A single turn carries every row of the set below to another of its rows. Some are shown first; where does it send the rows asked next?
K_311: [ 13   5 -21  22  33  -3   5 -23  -3   5   7 -17]
K_953: [-18  12  -2 -14  27   5  13 -18 -39  -7   6   4]
K_221: [ 11  -6   8 -26 -35 -11  11 -15  -7 -11   6  -7]
K_356: [-7 -4 -9 10  4 14 25  7 27 16 23 -2]
K_793: [-12  -9  18   2  19  22  -9 -13   3   3   7  31]
K_88: [-13  23 -25 -10 -19  -2  17   8 -37  -1  -8   8]
K_215: [-27  13  -2   8  19  -2 -18  -8  26  14 -24  -1]
K_444: [-33   2  17  36 -13 -10  19  -2  11 -16   7 -18]
K_496: [-20   0 -17 -27 -31 -10   4 -10 -15   9  19  -1]
K_361: [ 17  25  17   8  22  -1  -6   0   2  -7 -29   7]
K_919: [-15   1  15  23 -25 -19  15  11 -22 -34   9  -3]
K_764: [  3   4 -15 -25 -14 -27  -5  -7 -33 -12 -16   3]
K_252: [-25  12   2  27 -36 -15  26 -21  -9 -14 -15   1]
K_966: [ 19 -19  -9   5 -13   1  -5 -33 -16  13  16  13]
K_144: [  1   7  10  29  16 -11 -25   8   7  11 -10 -27]
K_246: [ -7 -18  -6  10  22 -11 -16  17  26  -1   4 -11]
K_257: [-16   1  13  45 -11 -15   3   5  -3 -22 -25   8]
K_117: [-22  14   3   1 -17   1   7 -20 -28  38 -11   9]
K_939: [ 12 -28   9 -10   6 -25  17   3 -31  -2   7 -13]
K_901: [-33 -23   7  11  15   6  10   3  24  10 -19   3]

K_939 -> K_361
K_953 -> K_793
Where do these go?
K_496 -> K_246
K_444 -> K_919
K_144 -> K_88

A single turn carries every row of the set below to another of its rows. Some are shown first; where does it send the rows asked next?
K_281: [ 49   2 -15  12 -21  -2  -2  15  -5  13   1 -11]
K_643: [  2  -5 -13  -3  10  22 -11 -38   1  26   5  -6]
K_323: [ 27  36 -11  18   0  -7  -6 -17   0  22   3  -5]
K_388: [  7   3   9  12   3  33   9  23 -10  20  13  19]
K_689: [  3  -8   3  -8  38  12 -12  33  -4  19  -4 -19]
K_654: [ 24   9  29 -14  15   8  -8 -14  -9  27 -16  -3]
K_239: [43 25 21 -4  9  3 -8 -8 -3  7  1  0]
K_125: [-22  -6  19   2  -6  22  15  17 -15  23   3  12]
K_271: [  6  21 -19  28  -2  16   3   3  -7  34  10   8]
K_31: [ 25 -40 -28 -20  -5   0  -7  10  -8   6  -6   5]
K_811: [ -4 -30  22  13   7 -28   0  25   0 -11   8 -14]
K_137: [  4 -11 -11 -33 -17  19 -10  14  -7  36  -3  -3]
K_845: [-14  -7 -18 -11   9 -25   7  10  -7 -29  13  14]
K_892: [ -1  26  16   5 -19 -11  16  10  -2 -20  20   3]
K_35: [-10  19  29 -11 -16 -21  11  -6  -5 -12   2  -8]
K_279: [  3 -24 -22  -7  31  10  -4  16 -14   6   4  26]
K_44: [-31 -22   3  19  19  -3  -6 -19  -1  16  -2  -3]
K_317: [  8  11  10 -17  27 -23 -13  16   3  -8  -4 -34]
K_995: [  7 -39  21  14  21  -7  -6  28  -4   9   2  -8]
K_872: [ 32  -4 -18  19 -28   5   7  27  -8  15   6  -5]
K_228: [ -8   9 -10  -7  -6  -6  -5 -45   6  -2  13 -15]
K_95: [-31  -8 -17   5  -9  16   5 -23   1  11  19  -2]
K_489: [-28 -12   7  15  12 -21  -7 -27   4   2  -1 -10]
K_677: [ -3  33 -16  25 -18 -11  10  -2  -2   8  16   0]
K_989: [ 27  -3 -13 -20  32 -21 -14 -11  -5 -11  -4   8]
K_208: [  7 -36 -29 -17 -20 -14   2  14  -6 -12   2   4]
K_541: [ 35   6 -16  15 -34 -12   7  19  -3   0   7 -13]
K_635: [-26  -2   2  -4  14  -9   3  40  -2  -8   9 -22]
K_972: [-15  -1 -11 -33 -38  -5   2  15  -4   8   6  -8]
K_647: [ 19   7  -4 -43 -21 -10 -15  -5   0  15  -7 -17]
K_673: [-13 -15   8  13  25 -10 -15 -31   3  16 -10  -9]
K_566: [ 21 -27  26   6  22 -27 -12  12   3  -1  -3 -20]
K_412: [ 30 -28 -23 -25 -11 -21  -8  -1  -3 -12  -7  -4]

K_271 -> K_677
K_281 -> K_872
Where do these go?
K_44 -> K_489
K_647 -> K_137
K_566 -> K_995
K_635 -> K_317
K_892 -> K_239
K_228 -> K_643
K_989 -> K_279
K_412 -> K_31
K_35 -> K_654

